Turns in one plane each, and the order they were made in; the first pair answered
rupe (before => after):
3  -14  -7  -13  6  -19  24  -34  -36  3 => 27  23  8  8  8  -18  0  7  29  -31
-47  48  50  12  29  -21  44  -24  23  -12 => -52  29  47  8  21  -20  58  -28  8  1
-11  -2  -47  5  -19  -4  -26  10  -10  -2 => -13  -5  -36  11  -23  -1  -26  29  1  -5
16  -13  6  -14  17  -15  11  -21  -35  9 => 38  20  24  1  16  -14  -4  13  15  -16
Pozu (before => after):
2  -8  3  -29  -8  -14  30  4  11  -5 => 27  -14  1  -18  -12  4  13  20  13  -6
37  16  28  4  26  -1  -16  -7  6  1 => 24  28  3  0  25  -16  -25  -19  4  -6
6  -15  1  11  -8  -8  1  6  -2  -10 => 0  -11  -4  8  -7  -10  -1  1  -2  -14
-44  3  15  11  -21  -12  25  36  28  -5 => -8  -4  11  24  -23  14  -1  53  31  -12
Kol (before => after):
-1  16  16  -4  14  -16  3  -27  -5  5 => -26  7  8  -3  2  -23  14  -19  -4  7
-4  -6  9  8  -11  14  -4  17  4  0 => 11  7  7  10  -1  11  -15  10  9  -6
21  -17  -15  10  -9  24  -14  32  8  0 => 15  -5  -21  9  -9  18  -20  30  13  -7
gak (before => after):
28  -15  -6  -5  19  15  -7  -26  -32  15 => 28  -14  -9  -5  18  18  -6  -25  -35  17
-27  16  44  10  10  -40  17  -4  11  7 => -24  -11  49  14  -6  -20  22  17  7  15
19  45  -13  5  17  -10  -28  -11  32  -24 => 33  41  31  6  25  -4  -8  -8  35  -11
27  -2  19  2  4  5  -3  6  12  -2 => 23  -11  7  5  0  12  -5  16  13  -2
pim (before => after):
-13  5  -4  -4  -1  -8  -7  -8  -19  -5 => -14  -1  5  -1  -6  -5  1  -1  -23  4
1  -1  -1  -3  -20  4  -7  19  22  9 => 9  -1  7  0  -20  4  -11  16  24  11
7  8  -31  4  14  -9  -40  11  28  -32 => -31  -21  -45  -2  -7  -8  -19  20  15  -18
Pairs:
(two turns a pair)
-3  12  36  -11  -1  -20  16  15  23  6 => 12  13  -15  0  -8  -5  -28  24  28  -15
Pozu then pim
-37  -4  -65  -6  1  -1  -24  -7  -10  6 => 5  34  -45  -1  25  -5  -45  -17  9  -13
pim then rupe
42  22  17  5  18  5  -26  -3  5  -11 => -10  -12  38  10  -15  5  18  36  16  -1
Pozu then rupe
11  -19  -13  1  -18  27  -15  -3  -28  24 => -26  -15  -27  1  -30  12  -9  8  -15  16
Kol then Kol
-10  7  -27  -2  -7  4  -18  4  30  -15 => -15  18  20  -7  3  -14  15  -9  35  -5
gak then Pozu
1  -31  15  9  -22  10  27  44  17  -5 => -32  -17  -32  5  -26  -7  15  27  14  -14
gak then Pozu
16  15  34  -8  10  -6  12  -9  10  -1 => 22  0  10  -13  9  -2  6  -28  -20  7
gak then rupe
-27  -16  0  -8  -2  -13  20  -16  -26  18 => 21  28  26  2  26  -13  -8  -15  2  -3
pim then rupe
-16  -18  25  1  -3  -13  28  10  -4  6 => -1  10  -23  -2  15  -22  -14  -21  -6  -12
gak then rupe
-10  -20  14  -44  17  -32  21  -32  -32  14 => 8  -40  34  -38  13  -12  23  -14  -35  23
pim then gak
29  12  17  9  -5  3  1  -5  8  -1 => 5  15  1  12  -18  -5  0  9  24  -11
gak then Kol
-16  -2  -10  -2  -18  -22  5  -6  -16  -14 => -11  1  15  1  -18  -18  16  10  3  -19
rupe then Pozu
12  7  -50  -24  22  -9  -17  -43  -10  -11 => 19  -2  46  -5  6  7  24  33  43  -12
gak then rupe
-15  -4  22  -9  6  -6  28  -25  -22  14 => 13  23  40  1  15  -7  9  -5  14  -4
pim then rupe
24  -19  -28  19  -3  6  15  6  -45  20 => 57  10  -9  29  13  6  -7  14  -19  3
pim then rupe
-10  11  12  3  -12  -15  2  0  25  -24 => 25  -10  -2  6  -12  16  -22  9  2  -18
Kol then Pozu
-33  24  6  -6  -14  -11  44  -6  -3  0 => 13  22  39  4  -5  10  35  13  6  2
rupe then Pozu
17  -17  -22  -16  -1  -14  -7  -1  -11  20 => -1  11  -18  -15  1  -34  -7  -1  15  3
rupe then Pozu
-9  42  -19  -14  10  -27  -12  -18  12  -31 => -37  -7  -8  -6  -32  -6  19  35  14  -17
rupe then gak
19  6  -5  7  -3  7  -17  17  9  -7 => -5  -18  -16  0  -19  6  -5  13  -9  6
pim then rupe
-3  5  -15  -12  16  -18  -6  -30  -36  -4 => -2  -13  31  13  -13  2  7  40  4  -13
rupe then Kol
-28  16  -21  -18  15  -22  -12  -15  -4  -1 => -6  22  22  -18  30  -17  -1  -22  1  5
Pozu then rupe
-2  -14  -36  -7  -9  -6  -12  -12  -29  -10 => 7  30  0  2  7  -21  -18  -5  14  -28
Pozu then rupe
35  -37  4  -17  0  14  -8  -25  -25  24 => 33  -42  24  -10  -12  23  -1  6  -7  22
rupe then rupe
-40  16  8  3  11  -32  14  -19  -2  20 => 15  5  15  0  30  -6  -3  -30  -29  30
Pozu then rupe
32  2  5  -24  13  19  21  -29  -67  8 => 20  -21  34  -12  -11  33  39  13  -52  15
rupe then rupe
24  1  -16  2  -7  23  -22  23  11  -16 => -2  -26  -3  -16  -6  13  21  -6  -34  16
Pozu then Kol
